Each row is where one point has got to under a steady rotation. How many ticks took it there?
The counts run from 0 to 406.
[ 3.72  2.15  0.62 -0.06 -1.86  1.73 -0.05  1.57 -2.13 -1.77  2.78  1.15
 -1.47  0.05 -1.11 -1.00  1.41  0.13 -0.04  1.09  0.97  0.97 -1.60 -0.41
 -0.21  1.95 -0.50  0.21 -1.55  0.75  1.30 -1.60 -1.41 -0.25 -1.61  1.55
 -0.38] | 68
[ 2.08  2.13  0.13 -0.29 -2.12  1.35 -1.29  0.97 -3.86 -1.28 -1.60  1.67
  1.68  1.15  0.22 -1.48  0.35 -1.78  0.37 -0.05 -0.14  3.25 -1.37 -1.18
 -0.15  0.40  0.39 -0.10  2.45  1.23  0.63  1.09 -0.15  1.12 -1.78 -1.00
 -1.04] | 398
[ 2.76 -1.09  0.45  1.43 -0.76  0.41  1.12  0.72 -3.39  0.14 -0.32  1.49
 -0.79  0.61  0.48 -1.42  1.90 -0.06  0.65  0.84  2.16  1.73 -0.35 -0.05
  1.49  2.01 -2.55 -2.99 -1.28 -0.26  0.31 -1.59 -0.02 -1.58  1.17 -1.38
 -2.82] | 173
[ 1.71  0.58  0.67  2.96 -2.13  1.01 -0.07 -1.85 -2.83 -2.73 -0.39 -1.76
 -1.28  0.75  0.52 -1.04  1.94  0.25 -2.09 -2.00  1.00  1.18  1.46  1.30
 -0.19 -0.32 -0.60  1.79  1.22  0.32  1.51 -0.65 -0.29  1.56  0.17 -1.09
 -2.00] | 72
[ 3.79  2.71 -0.48  1.01  0.59  0.26  1.97 -2.23 -1.32 -0.55 -0.08  0.89
 -0.21  0.65 -0.07  0.59  2.02  1.58 -2.59 -1.76  0.16 -1.41 -0.09  2.03
  0.68  1.89 -0.58  0.79 -1.98 -0.32  3.73 -1.00 -0.66 -1.05 -2.05 -0.52
 -0.74] | 70
[ 0.99  1.83 -0.19 -0.32 -0.35  0.60 -0.12  1.09 -3.99  0.08 -2.88  1.57
 -2.90  1.17 -2.22 -0.18  1.93  2.07 -1.45  0.45  2.24  0.03 -1.29 -0.64
  1.49  0.53  0.50 -0.15  0.25  1.40  0.31 -0.77  0.03 -1.61  1.77  0.90
 -1.41] | 63
[-0.94  3.09  0.68 -0.23 -0.80 -0.24  0.78 -0.06 -3.56 -4.83 -0.01  0.35
 -0.03  0.32 -1.58  1.62 -0.36 -0.09  0.52  0.96 -1.95 -0.61  1.23 -0.48
 -0.52 -0.54  0.28 -0.65 -0.31  2.43  2.80  1.43  0.66  0.70 -2.97 -0.11
  0.48] | 259
[ 0.68  1.51  2.36  1.78  1.25  0.11 -0.29 -2.34 -0.48 -2.59 -4.30  1.02
  2.09 -1.50  1.62  1.02  1.12  1.13 -0.05 -1.51 -1.77  0.05 -0.90  0.58
  0.13 -2.10  0.85 -0.35  0.48  0.35  0.22  1.74 -1.75 -0.63 -0.94 -1.96
  0.08] | 297
[ 1.60  3.08  2.41 -0.72  0.71  0.55  0.71  0.30 -4.66  0.59 -2.94  3.52
 -0.75 -1.57 -0.55  1.25  1.22  0.34 -0.44  1.47  1.06 -0.42 -0.26 -0.57
  1.48 -1.76 -0.47 -0.46  0.23  1.54 -0.17  0.70  1.81  0.09 -0.11  0.90
  0.37] | 92
[ 1.72  3.07  0.55 -0.37  0.01  1.74 -1.34 -1.12 -1.25 -3.09 -2.86 -0.84
  0.54  3.36 -0.12 -0.30 -0.04  0.04  2.96 -0.30 -1.83  0.81 -2.36 -0.42
 -1.19 -0.51  1.63 -1.36 -0.90  1.24  0.91  0.12 -2.26  1.11  0.22  0.18
 -0.32] | 368
[-0.01 -1.71  0.21  2.97 -0.98  0.85  1.12 -3.20 -1.13 -3.05  0.22 -0.48
 -0.14  0.78  0.87 -1.31  1.35 -0.55  0.30 -1.14  0.44 -0.45  0.00  0.10
  1.27 -1.63 -4.26 -0.09 -0.92  0.37  1.72 -1.96 -0.77 -0.33  2.45 -1.19
  1.45] | 2
[ 2.67  1.28  0.90 -0.04  1.06  1.25  0.08 -0.34 -4.61 -1.75  2.97  1.46
  2.19 -0.26  0.52 -0.58  1.79 -0.69 -0.93 -0.25  0.92  0.46  0.28 -0.20
 -0.20  2.39 -1.35 -0.91 -1.41 -1.41  2.38 -0.49  1.47 -0.92 -0.31 -1.16
  0.60] | 40
[ 1.36  1.53 -0.37  1.12 -0.01  0.94  0.68 -0.86 -2.63 -2.83 -1.34 -2.07
 -2.78  2.43 -0.51 -1.47 -0.01  1.09  0.23 -0.14  0.48  0.15 -1.36  0.98
 -0.40 -0.64  0.10 -0.36 -1.99  1.28  2.52 -2.62 -1.22  0.16  2.35  1.38
 -1.16] | 206
[ 2.87  0.21 -0.62  2.25 -3.12  1.91 -0.96 -1.77 -0.31 -0.71 -0.08 -0.41
  0.46  1.92  0.59 -1.61  1.53 -0.47  0.18 -1.94  1.19  1.87 -2.53  0.22
  0.49  0.04 -2.36  0.95  0.35  0.66  1.18 -1.43 -2.87  0.03  1.25 -1.22
 -0.12] | 37
[ 0.44  1.67  1.77  1.80 -1.61  1.02  0.86  0.25  0.96 -4.05 -1.61  0.57
 -1.20  0.16  0.00  0.54  0.61  1.22  2.41  0.43 -1.52 -0.08  0.21  1.37
  0.01 -0.76  0.82 -1.84 -1.15  1.98 -2.15 -1.78 -3.79  0.34 -0.87  1.13
 -1.76] | 304
[ 0.06 -0.33  0.75  1.60 -0.82  0.94  0.29  0.24 -2.02 -5.57  2.34 -0.52
 -0.10  1.02  0.61 -2.24  0.91  0.96 -0.20 -0.08 -0.23  1.96 -0.28  0.43
 -0.83 -0.91 -0.41 -0.44 -0.78  0.44  0.82 -2.61 -0.99 -0.96  2.24  0.63
  0.74] | 177
[ 1.83  2.13 -1.64  0.79 -3.54  0.62  0.50 -0.25 -3.01 -1.00 -0.80  0.86
  0.27  1.45 -0.11 -0.93 -0.24 -1.15 -0.33  0.36 -0.79  2.30 -2.43 -0.25
  0.84 -0.47 -1.26  0.50  0.95  3.08  3.03  2.09  0.03  0.14 -2.41 -0.35
 -0.23] | 253
[ 1.87  1.24 -1.70  2.03 -3.41  1.28 -0.03 -0.47 -1.20 -2.94 -0.44 -0.75
  0.25  1.75  0.07 -0.85  0.70  0.02 -0.77 -1.25 -0.31  2.76 -2.30  0.13
  0.02 -0.71 -0.38  1.47  1.66  2.64  1.33  0.26 -1.49  0.69 -2.39  0.34
  0.27] | 252
[ 1.13  0.05  0.62  0.27 -0.68 -0.03 -0.34  1.01 -1.40 -2.87  1.14  0.86
 -2.10 -1.63 -0.35 -0.92 -0.16  0.00  0.70  3.41  0.57 -0.05 -2.39 -0.52
  1.85 -0.80 -2.24 -2.22 -2.39  1.95  1.94 -1.56 -1.09 -0.83  1.37  2.16
  1.77] | 311
[-2.12  1.45  0.75  0.82 -0.85 -0.40  0.94 -1.18 -0.99 -4.12 -3.14  0.00
  0.00  0.84  0.66 -0.76 -0.92 -0.45  2.36 -1.82 -3.82  0.02  1.41  0.76
  0.45 -1.13  0.88 -2.00  0.22  1.63  1.39 -0.39 -1.74 -0.22  1.21 -0.64
  0.14] | 333
[ 1.69  0.31  2.50  0.89 -0.03  1.14 -1.25 -0.75 -3.07 -3.33  0.14  0.74
  2.56 -0.75  2.27 -0.91 -0.59 -2.03  2.52  1.43 -0.78  1.94 -0.40 -0.72
  0.44 -0.31 -1.60 -2.70  0.04  0.42  1.26  1.04  0.75  0.94 -0.02 -1.58
  1.02] | 328
[ 0.54 -0.48 -0.45  2.20 -1.01 -0.14  1.20  0.67 -3.45 -4.19  0.38 -0.45
  0.33  0.91  0.37 -0.61  0.50  0.32 -1.51  1.04 -0.15  2.08  0.36 -0.63
  0.64  0.25  0.49 -1.31  0.50  2.27  1.00  2.21  0.66 -0.50 -2.70 -1.79
 -2.58] | 288
[ 0.23  1.80  1.53  0.89 -2.30 -1.10 -1.07  0.99 -1.93 -3.11 -3.10  0.94
 -3.24 -2.40 -0.56  0.18 -0.58  0.60 -0.74  0.78 -1.08 -1.10  0.24  0.61
  1.15 -1.25  0.92 -0.43  0.50  2.64  2.71  0.38 -1.97  0.35 -0.25  1.01
 -0.75] | 270
[ 1.20  0.65 -0.95  2.75 -0.30  1.00 -0.08 -3.72 -1.60 -1.88 -0.73 -1.48
  0.06  3.03 -0.09 -0.34  2.31  0.73 -0.24 -2.39  0.87  0.01  0.24  0.11
 -0.85  0.26 -1.33  0.27  1.05 -0.02  3.35 -0.18 -0.12 -0.12 -0.82 -3.09
 -1.08] | 216
[-1.51  0.28  0.38  2.43 -1.35  0.54  1.44 -3.01 -1.15 -1.87 -1.02  1.64
  2.02 -0.32  0.85  0.34  1.15 -0.26 -0.01 -1.97 -1.01 -0.67  1.16 -0.02
  0.98 -2.75 -3.31  0.57  1.01  1.44  0.32  0.83  1.15 -1.03 -0.66 -2.04
  1.91] | 291
[ 2.46  0.39 -0.89  1.50 -3.13  0.02  0.05  1.30 -3.00 -1.19  0.18  3.05
  1.25 -1.38  1.11 -1.88  0.81 -0.70 -2.35  0.04  0.76  2.36 -1.69  0.12
  1.76  0.81 -1.37  0.72  0.91  1.66  0.32  1.13 -0.19 -1.42 -2.36 -0.41
 -1.30] | 109
[ 1.17 -0.31 -1.05  1.14 -0.51  0.43 -0.20 -2.48 -1.54 -0.14  0.23  3.41
  2.10 -0.10  0.82 -1.45  1.66 -0.19 -1.66 -2.72  0.37 -0.13 -1.22  0.37
  1.68  0.94 -3.35  0.16 -0.16 -0.42  2.24 -1.51 -0.38 -2.75  2.38 -1.15
  2.62] | 354
[ 0.70  2.17 -0.41  0.70 -0.54  1.42  2.44 -3.02 -1.80 -1.13  2.23  2.28
  1.89  0.68 -0.31  0.36  2.20  0.16 -1.59 -2.27 -0.41 -0.91  0.49  0.38
  0.89 -0.82 -2.76  2.34  0.35  0.93  0.90 -1.62  1.24 -1.28 -0.30  0.11
  2.73] | 76
[ 3.20  0.04 -0.05  2.15 -1.21  1.61  0.59 -0.48 -1.72  0.43  0.48  3.04
  1.60 -0.78  0.22  0.14  1.51  0.62 -1.52  0.70  1.29  1.22 -2.19 -0.63
  1.79  1.13 -2.76  0.28  0.57  0.43  0.09  1.50  0.05 -1.95 -2.60 -1.14
 -0.60] | 110
[ 0.99 -0.70 -1.62  2.07 -0.28  0.73  0.05 -1.35 -0.41 -1.07 -2.15  2.68
  2.98  1.67  0.73 -1.04  1.29  0.69 -0.31 -1.82 -0.99  1.56 -2.23 -0.44
  1.24  0.69 -0.88 -0.98  0.96 -0.10 -0.27  0.68 -1.69 -3.66 -1.23 -2.68
 -0.21] | 325
[-0.56  0.23  0.68  0.33  1.04  1.12 -0.37 -3.17 -2.10 -1.44  0.48  1.96
  2.07  1.30 -0.88  1.13  1.89 -0.09  1.87 -0.51 -0.77 -2.22  0.44 -1.38
  1.41  0.86 -3.50 -2.55 -0.28 -0.14  1.78  1.09  0.40 -2.17  0.53 -3.20
  2.37] | 12
[ 1.43  0.02  1.11  2.00 -0.45  0.73 -1.60 -1.08 -3.28 -3.73 -1.45 -0.42
  1.90  0.99  1.90 -2.41 -0.15 -1.29  0.27 -0.47 -0.29  3.09 -0.93 -0.16
 -0.01 -0.64  0.18 -1.83  1.02 -0.27  1.44  1.04 -0.78  0.84  0.98 -2.24
 -0.61] | 9
[ 0.42  1.23 -0.77  2.63 -2.33  1.71  0.37 -1.69 -0.34 -3.84 -0.11  0.41
  0.93  1.57 -0.11 -0.98  2.10  1.49 -2.26 -2.46 -0.68  1.16 -0.38  0.85
 -0.71 -0.91  0.54  2.73  2.05  1.44  0.47 -0.82 -2.10 -0.56 -2.09 -0.11
  1.21] | 251
[ 1.85  1.01 -1.11  1.68  1.19  1.57  0.31 -2.16 -1.64 -1.59  0.10  0.06
  0.29  2.81 -0.72  0.17  2.97  1.92 -1.65 -2.09  1.03  0.20 -0.11  0.57
 -0.58  2.30  0.06  0.19 -0.24 -1.18  2.23 -0.34 -0.59 -1.34 -1.90 -2.80
 -0.97] | 215
[ 0.92  1.47  0.89  0.87 -1.77  0.93 -1.01 -2.76 -1.15  0.82 -1.11  1.98
 -1.86 -0.71 -1.19  0.47  2.43  0.68 -0.68 -1.46  1.50 -1.90 -1.25  0.55
  1.42 -0.76 -2.66  1.46  0.77  0.87  1.78 -2.12 -1.04 -0.83  3.11  0.49
  2.25] | 65
